[149  63 122 140 117] -> (48)
[121 108 105 142 155] -> (86)
[108 106 142 155 115] -> (62)
[150  63 123 140 115] -> (74)
[150  63 142 140 111] -> (52)
rev: [155 142 105 108] | (86)
rev: [123  63 150] | (74)
rev: [122  63] | (48)

[114 123 129 151 124 124] -> (48)
[ 55  90  78 187 121 168] -> (108)
[ 78 187 122 124 130 115] -> (62)
[129 151 121 124  85 143] -> (86)
rev: [124 124 151 129] | (48)
rev: [168 121 187  78] | (108)
rev: [121 187  78] | (108)
rev: [129 123] | (48)
which: [114 123 129 151 124 124] | (48)
rev: [ 85 124 121 151 129] | (86)
which: [ 55  90  78 187 121 168] | (108)

[120  84 111 113 152 133 127 144 140 112 127 175 125 140 129 145 109 108
 158 118 128 148 151 109 159 107 118 130 151 134  89 152 143 128 101 154
 111 114] = (158)
[118 125 148 151 109 159 185  74 126 109 142  77 132 181 104 100 151 128
 143 116 163 130 123 127  59 102  54 138 197 119 180 120 140 144 146 129
 147 142] = (197)
[197 119 180 120 139 144 185  74 126 109 142  77 132 181 104 100 151 128
 143 116 163 130 123 127  59 102  54 138 197 119 180 120 140 144 146 129
 112 124] = (62)
rev: [159 109 151 148 128 118] | (158)
which: [118 125 148 151 109 159 185  74 126 109 142  77 132 181 104 100 151 128
 143 116 163 130 123 127  59 102  54 138 197 119 180 120 140 144 146 129
 147 142] | (197)
rev: [185 144 139 120 180] | (62)
rev: [140 144 127] | (158)

[ 79 164 132 156] = (158)
[164  79 132 112] = (74)
[112 119 211 106] = (48)
rev: [132  79 164] | (74)
rev: [132 164  79] | (158)
rev: [112 132  79] | (74)
rev: [156 132] | (158)

[109  84 124 130 149 186 189 112 129 135 154 136] : (171)
[109  84 124 130 149 186 123 127 102 127 128 141] : (108)
[124 130 149 185 189 112 129 152 129 135 111 132] : (52)
[129 102 127 130 149 186 189 112 129 152  89 132] : (62)
rev: [152 129 112 189 186 149 130 127] | (62)
rev: [127 102 127] | (108)

[114 124 106 110 127 129 118 113  92  97 105 107 108 136 104 137 144 136
 146 131 129 139 143 130 146 130 138 115 137 145 142  87 105 106 126 134
 130 111 137 115 116 127 128  97  95 105 111 130 103 108 132 113 102 112
 100] = (74)
[120 104 129 138 146 110 126 136 162 140 140 140 120 128 137 104 131 130
 129 130 143 144 136 146 161 139 116 125 118 101 124 144 129 133 126 153
 120 136 130 127 155 121 131 148 144 140 125 129 135 132 124 122 135 130
 154] = (62)
[140 120 136 141 105 117 134 118 147 145 141 138 137  92 110 105  89 143
 133 136  89 141 132 108 113 107  98 125 102  81  83 145 133 143 124  98
 105 113  94 137 124 124 108 142 140 136 131 101 139 132  85 126 137 137
 144] = (158)
[154 147 143 146 109 137 141 135 144 157 145 144 159 107 134 130 101 160
 146 151 101 143 155 116 120 123 114 141 115 108 100 164 156 151 132 108
 121 132 107 147 120 134 121 149 153 145 147 115 153 146 114 144 154 147
 141] = (171)
[133 100 120 136  95 102 125  94 132 123 134 125 123  78  77  86  79 118
 121 122  71 134 105  90  92  83  87 102  91  63  71 107 112 133 117  87
  86  75  82 131 114 116  92 121 122 122 106  84 117 106  58  98 121 129
 132] = (197)
[154 147 155 146 109 137 141 135 144 157 145 144 159 107 134 130 101 160
 146 151 101 143 155 116 120 123 114 141 115 108 100 164 156 151 132 108
 121 132 107 147 120 134 121 149 153 145 147 115 153 146 114 144 154 147
 141] = (34)
[120 104 129 138 146 110 126 136 162 140 140 140 120 128 137 104 131 130
 129 130 143 144 136 146 146 139 116 125 118 101 124 144 129 133 126 132
 120 136 130 127 155 121 131 148 144 140 125 129 135 132 124 122 135 130
 154] = (108)
[ 96  74  91 126 149  93 111 108 146 109 124 122  79 128 101  89 140  95
 102  97 154 130  90 147 141 122 117 106 119 108 132  99  85 112 117 134
 120 120 133 106 153 111 122 124 111 117 100 132 108 109 110  99 100 106
 140] = (48)
[107 126 116 111 160 134 119 141 113 107 112 116 113 171 148 146 177 106
 119 115 179 114 120 156 151 153 163 127 156 175 182 105 117 109 131 166
 152 145 170 113 143 129 152 112 112 119 120 161 110 121 177 126 114 116
 116] = (152)
[125 149 131 116 142 149 129 142 103 122 113 122 133 157 148 158 158 130
 130 127 158 113 132 145 143 147 159 141 153 172 165 127 133 121 136 151
 154 152 157 125 128 138 148 119 118 122 139 154 128 137 169 143 125 125
 110] = (86)
which: [120 104 129 138 146 110 126 136 162 140 140 140 120 128 137 104 131 130
 129 130 143 144 136 146 161 139 116 125 118 101 124 144 129 133 126 153
 120 136 130 127 155 121 131 148 144 140 125 129 135 132 124 122 135 130
 154] | (62)
rev: [139 146 146 136 144 143 130 129 130 131 104 137] | (108)

[128 102 171 125 161] = (34)
[158 113 110  81 153] = (108)
[104 151  98 161 101] = (74)
[137 155  60  62 147] = (52)
[ 95 137 125 173 138] = (48)
[113  92 157 102  83] = (158)
[131 142  81  88 153] = (86)
[128 103 108  97 188] = (47)
[156 102 157  92 167] = (62)
[156 117 153 122 137] = (197)
[107 137 104 125 153] = (152)
rev: [110 113] | (108)
rev: [161 125] | (34)
which: [156 102 157  92 167] | (62)

[128 129 138 133  92 122 125 177 211 121 109 129 187 139  53 130 146 120
 143 155 119 125 120 164 140 130 115 148  53 147 129]  (197)
[125 125 125 134 148 149 132 103 105 133 142 136  97 137 186 145 129 141
 124 112 154 132 154 113 126 137 148 115 200 115 141]  (34)
[126 126 126 134 149 146 134 100  95 134 145 136  95 133 188 143 127 140
 125 115 150 131 149 113 126 134 144 112 201 120 138]  (108)
[127 126 128 132  87 144 129 162 209 120 107 127 170 147  78 143 146 131
 129 126 148 130 150 143 134 137 148 157  85 121 144]  (48)
[132 128 127 132 140 154 145 150 136 133 127 148 153 138 109 136 149 139
 120 129 158 127 160 126 137 139 147 139  98 114 146]  (86)
rev: [141 129] | (34)
rev: [127 143 188 133  95 136 145 134  95 100 134] | (108)
rev: [112 144 134 126 113 149 131 150] | (108)
which: [125 125 125 134 148 149 132 103 105 133 142 136  97 137 186 145 129 141
 124 112 154 132 154 113 126 137 148 115 200 115 141] | (34)

[ 93 168 144 207 177] : (171)
[154 162 215 179 129] : (74)
[109 168 138 169 166] : (86)
[ 62 187 107 173 177] : (34)
[134 149 168 168 137] : (47)
[143 207 177  84  74] : (52)
rev: [ 74  84 177] | (52)
rev: [177 207 144] | (171)

[167 120 106 138 147 120 108  92 156 120 134 135 120 134 158 126 171 162
  99 127 142 122 135 103 164 124 155  88] = (158)
[126 132 132 143 132 105 119 108  83 173  77 125 149 117 123 140 155 147
  89 127 122 131 130  71 121 123 132 158] = (108)
[155 115 102 151 142 130 100  87 142 121 160 127 118 103 158 117 159 163
 115 112 141 129 146 107 164 107 163 102] = (34)
[121 134 174 123 126 128 151  98 131 123  98 107 157 138 156 163 149 132
 163  91  91 156 136 102 128 127 148 126] = (62)
[133 122  97  83 123  92 156  93 122 110 152 146 130 111  97 142 123 121
 137 120 127 101 146  99  72 104 142 115] = (152)
[146 115 116 138 132 141 135 120 148 126 147 132  83  76 146  99 134 157
 139  72 133 130 108 114 141 121 156 163] = (52)
[141 120 115 140 128 139 141 123 151 124 139 135  75  80 141 103 133 148
 137  71 129 129  95 111 134 157 156 163] = (47)
[142 128 139 123 129 125 150  97 132 124  99 105 158 136 154 163 149 133
 163  91  92 157 138  99 130  77 148 128] = (74)
[134 117 145  90 141 159 130 132 123 110 114 108 145 171 169 143 170 127
 131  90 102 136 130 120 101 111 166 127] = (171)
[150 111 112 138 136 141 127 113 146 126 156 127  95  73 150  99 139 163
 137  74 138 132 123 115 145  87 157 156] = (48)
[128 128 129 142 134 107 116 109  78 174  77 134 147 118 125 137 154 147
 149 124 127 127 128  71 116 211 130 155] = (197)
[171 125 107 121 152 118 115 100 158 118 117 140 119 150 155 128 172 158
  89 127 140 121 133 104 160 113 151  90] = (86)
rev: [128 127 127 124 149 147 154 137 125 118 147 134] | (197)
rev: [169 171 145 108 114 110 123 132 130 159] | (171)
which: [171 125 107 121 152 118 115 100 158 118 117 140 119 150 155 128 172 158
  89 127 140 121 133 104 160 113 151  90] | (86)
rev: [139 128 140] | (47)

[138  55 178 156]  (62)
[135 133 134 130]  (48)
[135 133 134  59]  (108)
[134 123 131 129]  (197)
[135 133 134  88]  (158)
[123 126 130 119]  (34)
which: [135 133 134 130] | (48)
which: [135 133 134  59] | (108)
rev: [ 55 138] | (62)
rev: [129 131 123] | (197)

[177  88 139 173 128 144 141 156 103 106 125 151 142 128]  (48)
[157 123  90 171 112 114 127 138 136  97 107 119 110 131]  (34)
[163  96 101 139 103 133  46 128 165 121  94 171 134 163]  (152)
[168 177  91 146 158  82 141  91 118 147 127 172 137 139]  (108)
[143 130 126 114 107 178 157 100 144 148 150 134 119  95]  (86)
[ 64 125 147 122 155 166 130 129 145 117 103 156 148 127]  (74)
[ 85 153  90 134 133 103 101 139 127 132 167 167 111  92]  (171)
[137 164 117 146 112 141  59 107 125 124 115  85 139 133]  (52)
[121 145 135 107 157 159  90 163 140 155 139 147 172 104]  (62)
[ 94  78  75 155 122 120 154 117 130 133 149 126 104  59]  (158)
rev: [115 124 125 107] | (52)
rev: [147 139 155 140 163  90 159] | (62)
rev: [ 85 115] | (52)
which: [ 64 125 147 122 155 166 130 129 145 117 103 156 148 127] | (74)
rev: [ 91 177] | (108)
rev: [130 117 154 120 122 155] | (158)
rev: [106 103 156 141 144] | (48)

[139 122  97 102 120 114 137] : (171)
[123 124 102  97 138 114  71] : (34)
[177 136 216  66 148 181 115] : (62)
[157 121 168 158 105 122 116] : (197)
[157 158 121 105 168 123 115] : (52)
rev: [123 168 105 121 158] | (52)
rev: [168 105 121 158 157] | (52)
which: [139 122  97 102 120 114 137] | (171)
rev: [181 148  66 216 136 177] | (62)
rev: [148  66 216] | (62)
rev: [123 168 105 121 158 157] | (52)

[134 130 133 127 151 165]  (86)
[129  87  69 120  73 158]  (47)
[ 98 147 117 125 119 128]  (48)
[143 155 149 158 104 136]  (108)
[137 103 194 171 165 151]  (171)
[ 67 109  69  73 120 158]  (34)
[122 126 138 125 153 117]  (74)
rev: [165 171 194 103] | (171)
rev: [117 153] | (74)
which: [134 130 133 127 151 165] | (86)
rev: [158 120  73  69] | (34)
rev: [69 87] | (47)

[ 59  99 148 163  59  56 148 159 127 133 124] = (74)
[150 140  91 152 150 120 122 132 136 141 148] = (158)
[134  93 164 117 134 110  87 144 132 115 138] = (47)
[101 143  80 174 101  67 124 158 145 150 119] = (86)
[ 59 141 148 163  59  56 148 159 127 133 124] = (52)
[ 87 144 131 115 138 114  66 164 135 125 143] = (34)
[134  93 164 134 117  79  93 141 152 129 139] = (48)
rev: [ 87 110 134 117 164] | (47)
rev: [138 115 132 144  87] | (47)
rev: [125 135 164  66 114 138 115] | (34)
rev: [134 117 164  93 134] | (47)
rev: [148  56  59 163 148 141  59] | (52)
rev: [150 152  91] | (158)

[130  78  46 163 124 172  94 117 124 159 112 117 113 135 136 112 115] : (48)
[112 117 136 167 118 170 118 127 165 167 182 145  80 168 179  68 193] : (52)
[130  78  46 163 124 172  94 117 124 159 112 117 135 113 136  94 131] : (158)
which: [130  78  46 163 124 172  94 117 124 159 112 117 113 135 136 112 115] | (48)
rev: [115 112 136] | (48)
rev: [135 117 112] | (158)

[120 139 142 157 172 128  90 116 154 126 138 171 118 120 121 148 148 128
 118] -> (158)
[120 139 142 157 172 128  90 116 144 126 138 171 118 120 121 148 148 128
 118] -> (152)
[ 62 145 157 158 104 130 188 135 139 143 122 129 154 128 155 111 134 137
 143] -> (52)
[157 172 128  92 116 131 145 130 132 129 143 150 118 125 118 141 136 128
 125] -> (86)
[119 131 137 137 109 137 169 145 131 141 126 118 154 131 153 121 128 137
 149] -> (47)
[120 134 142 157 172 128  90 116 154 126 138 171 118 120 121 148 148 128
 118] -> (74)
[127 142 136 167 180 139  85 125 168 137 121 151 154 123 157 131 148 139
 140] -> (197)
rev: [168 125  85 139 180 167] | (197)
which: [120 139 142 157 172 128  90 116 144 126 138 171 118 120 121 148 148 128
 118] | (152)
rev: [141 131] | (47)
rev: [137 168 125] | (197)

[ 77 124 196 136 109 132 129] : (62)
[127 112 127 128 126 128 128] : (52)
[112 127 128 127 133 133 123] : (74)
rev: [128 126 128 127 112] | (52)
rev: [123 133] | (74)
rev: [126 128 127] | (52)
which: [127 112 127 128 126 128 128] | (52)
which: [112 127 128 127 133 133 123] | (74)

[133 142 160 143  90 145 143 168 138 136 144 137 157 145 110] = (34)
[146 126 131 131 142 105 176 168 147 130 139 129 133 130 138] = (52)
[ 85 159 125 130 196 119 109 120 134 151 126 158 136 140 122] = (47)
[ 77 132 116 132 199 116 114 112 139 145 115 147 129 130 139] = (62)
[185 165 165 170 105 147 142 176 168 140 107 129 171 143 112] = (197)
[ 75 119 112 150 216 115 110 113 157 142  89 140 132 122 147] = (48)
rev: [157 113 110 115] | (48)
rev: [168 176 142 147 105] | (197)
rev: [130 133] | (52)
rev: [142 131] | (52)

[128 193 130 129] : (74)
[125 134 149 128] : (171)
[128 133 130 105] : (34)
[117 134 136 117] : (86)
[133 128 133 116] : (158)
rev: [133 128 133] | (158)
which: [128 133 130 105] | (34)
rev: [136 134] | (86)

